Each named turn below is shown by a few rows before and after it. Which turns, in which order, take the first row of each later pair to the second? The first pair is answered.
turn V:
[ -9 -14   3 -39   6  28  22  12] => [ 27  -9  15 -28  -6  25  17  -1]
[ 19  17  28  -6  -5 -18 -15 -17] => [  5  14  19   7  -8 -29 -26 -17]
[ -5 -15 -15   1   4  32   9  -6] => [  6 -11  -8   0   2  35  11 -10]
[ -7  16 -19  -2   4  15   3 -21] => [ -2  19 -18   0   4  18   3 -20]
turn U:
[-13  10   9  34  19 -23 -26 -13] => [-13   3 -12  42   8 -12 -23 -16]
[ 53   6   9 -21 -28  24  25 -25] => [ 46  20  40 -31  -7   0  21 -11]
[-21  -8 -17  -3  13   5   7   9] => [-16 -10 -14  -4  12  12   9   6]
[29  1  5 -4 -6 14 12 -7] => [28  7 21 -8  3 -2  8 -3]
turn B:
[ 11  25  39  18  -3 -19 -16   7] => [ 29  13  27  11  -1  38  10 -12]
[-43   7  -6  -8  10  -9   6  18] => [-25  13  12 -25  18  -2  15  18]
[ -8 -24 -36   7 -15  19  -7 -15] => [ -7  -1  -4   3 -11 -41 -26   5]
[ -7  -8  -6 -34  -4  20  28   9] => [-32 -14 -29  -7 -13   3   8  11]
Then:
Each pair is 2 to 3 turns apart.
[ -3  -1 -47   7 -42   9  -2 -11] => [  9  16 -31   1 -50 -23  -9  -1]
B U
[  0   8  15   3   3 -42 -18   6] => [-19  -1 -20  13 -10 -33 -18   8]
V U
[ 29  10  17  30  -3 -23 -18   3] => [ 24  -8 -11  39  -7  22  -7  -9]
B B
[ 14  15  30 -27  12   5   8  13] => [-32   0 -17  18  -5 -11 -22  11]
B B
[ -1 -16 -30  17 -10  10  -3  -5] => [ 30   4  16 -18   1   0  12   1]
B B
[ 14 -17  -6 -15  15  64  29 -17] => [ 50   4  43   0  18  26   7 -26]
U V
[ -9  -5 -23 -48   8  30  30  -1] => [ 63  12  11  -4 -16   0   7 -23]
U V V
[-2  1 44 -9 27 23 12  1] => [-38 -13 -10  34   0  -4 -18   3]
B B U
[-21  -5   6 -23   1 -23  15  20] => [ 22  -7  12 -26  -4  10  30  -1]
B V
[-31  14  63 -24  52  -5   0  16] => [-51 -25 -18   1  32  65  17  -2]
U B B
[-14   9 -25  26  -5   3  -1 -11] => [ -8  23 -13  16 -12 -26  -7  -3]
B U
[  3  -4   2 -31 -31  37  14  -5] => [ 33   7  28 -17 -29  17   2 -12]
U V
[ 10  -7  -3 -11  10  22  21   2] => [-23  -6  -4   9  13 -19  -4  13]
U B B
[ 17  15  17   8 -25 -51 -21   7] => [  1   5  -7  27 -32 -43 -26   3]
B B B
[20  4  6 -9 22 33 14 -7] => [ 18  16   9  24   6 -25 -17  -2]
V B B
[ 3 19 23 -6 18 -5 -8  5] => [ -7   5 -28  16 -12   1 -14  -2]
U U U
[-43  -7 -29  15  -4 -39 -19  11] => [-25   2   7 -55  22   7  31  15]
V V
[ 19  18  47 -17  23  15  14   9] => [ 29  -4   0  32  -3  44   4 -16]
V B
[ 17  -5  -5  32 -13  -5 -13 -16] => [  9  12  31   0   1 -33  -8   2]
V B
[ -8   8   0  12   5 -35 -20   8] => [-11   3   1 -28  23  19  14   7]
V V B
[ 14  -3  26 -36  31  30  35   4] => [ 14 -24 -31  40  -8  34  -1 -24]
V B
[  9  28  13   8   4 -21   7  12] => [  6   8 -25  15  -6  20  18  -1]
U B B
[-22   7  -1  22  -6 -47 -26   3] => [ 40  19  35   3  -5 -27  -3  -8]
B V
[ 15 -15 -27 -28 -10  28  28  -2] => [-15 -24 -28 -12   8  37  21   0]
U U B
[ -4  15  19 -49  22  -6   9  20] => [ 32   5  13 -28  14  35  21  -7]
B U V
[ 25  -5  -4 -37  -5  44  18  -9] => [ 37  -6 -19  21 -32  14 -20 -22]
V V
[ -6   1  36 -32  26   7  18  12] => [ 41   3  35  12  -2 -15  -9 -10]
V V
[ 25   9   6 -16 -11 -33 -14  21] => [ -1   5  -3 -15 -10 -39 -18  29]
V V
[-14  -1  12 -27  16   8   7  18] => [ 27   9  27  -3   1 -20 -11  10]
V V U
[-43 -15   2  56  18  23 -24 -17] => [  9   8  61   0  36  40  11 -18]
B B
[ 10  -3  37 -15  35  34  15  -7] => [-34   1  20  21  19 -29 -31  10]
B B
[  4  18  23   9   3 -29  -2   0] => [15  8 22 -9 11 12 20 -8]
V B
[-47  -1  -2   7  14 -42  -9  14] => [ 40  15  38  11   2 -33  -4 -15]
B V V
[-20   2   7   7   7 -24 -10  17] => [-28 -13 -13   0  11  20   6  11]
V B B
[-15   5  -7 -21   5 -17  -5  12] => [  3  -8 -27  -1  -8  18  -1 -10]
B V B
[  2   0 -45  14 -16  11  -9  -8] => [ 36  26   0 -14 -10 -19  -3   6]
B U B
[-18  -2 -12 -23  10  30  27   3] => [ 37   3  -2   2 -13  24  14 -23]
V V
[ 14  13  38 -28  14  -3  12   7] => [-33  -8 -18  27  -3 -16 -20   5]
B B
[  4  -8 -36   1 -38 -44 -25  18] => [-27  -8 -29 -52 -13 -17   6  34]
V V
[ -5  13  37 -36  27   3   8   9] => [-39 -14 -38  15   1  15 -15  -3]
B B U
[ 13  11 -12  -9 -19  43  20  -9] => [  6  28  39 -20   8   5  13   7]
U U
[ 24 -15  -4   2 -21  -1 -16  -2] => [ -5 -25 -20  -2 -14  15  -7   5]
V V U
[-49 -24 -20  24  18   8  -6   9] => [-34  -3  27 -22  37  -6  13  27]
V B B
[ -2  -8 -37  16 -11  14  13   1] => [-22   6 -13  -6   2 -34   5  24]
B V
[ 16   1 -34  18 -31  -2  -6 -19] => [ 25   0 -30   8 -28  13   3 -20]
B B B
[ 25  10  -8  18 -27 -44 -21  -4] => [ -7  13  12 -51  10 -15  22  21]
V V B
[-34   0 -18 -19  21  62  13  11] => [-45   1 -29 -26  15  47  12  18]
B U V
[ 30  16  41 -39  21 -12  16  -1] => [-11   6  -2  25   1 -58 -31   0]
V V V
[-13  16  21 -28   8 -27  16  11] => [ 36   0  -3  16 -18   9  11 -26]
B V V
[ 26  -2  12 -24  -4 -11  26  18] => [-24 -14 -24  -5  -4 -15  15  26]
B B V
[ 18   2  14  53  37  36  -5 -33] => [ -6  24  49  21  56 -18 -11  -1]
B V B
[ 16  -5  22 -25  31  -5  11   9] => [-23 -19 -21  15  18 -21 -18  11]
B B
[  8  17  15  18  -4 -28 -12   6] => [  4  -4 -18  26  -9  24   4 -10]
B B
[ -5 -21 -24  11 -22  -4  -4  -7] => [ 13 -14 -16  -2 -27 -12  -1  -6]
B U U
[ 28   0 -30 -13 -39   3  12  -9] => [ 11  16  -2 -31 -29 -36   2  13]
B V B
[ -4   5   5 -44 -17 -25   6   6] => [-21 -10 -26 -39 -19   4  13   1]
B B V
[ 19  15  27   7   5 -25 -25  11] => [25 16 38 -7 20  8 -6  4]
B U
[ -3  -5 -13 -19  -3  28  14   2] => [ 26  -4  -9   3 -17  21   4 -11]
V V
[ -7  -1  -2 -43  21  25  17   7] => [-33   4  -4 -21  14 -27 -13  23]
B B
[-6 -1  3 -7  3 19 11  2] => [16  1  5  8 -9 13  3 -8]
V V
[ 31  36  27 -12  30 -40 -16 -14] => [ 48  22  13   6  33  16  -7 -43]
B V U
[40 -7 14  0 20 42 15 -4] => [-21  -9  -6  44  18 -19 -29  14]
U B B
[ 12  -3  56  13  28  15  -8 -20] => [-22 -18   9  52   7   3 -29 -21]
B B U
[-21  -1  18  25   5  14 -12 -16] => [-3  6 42  3 10  4 -5 -9]
B U B
[ 26   5   7 -22 -15  15   2 -16] => [  1   7  -2   1 -21 -29 -27  -4]
B B
[ 17  12  32  29   0 -25 -17  13] => [  3   5  38 -13  24  14  17  24]
V V B
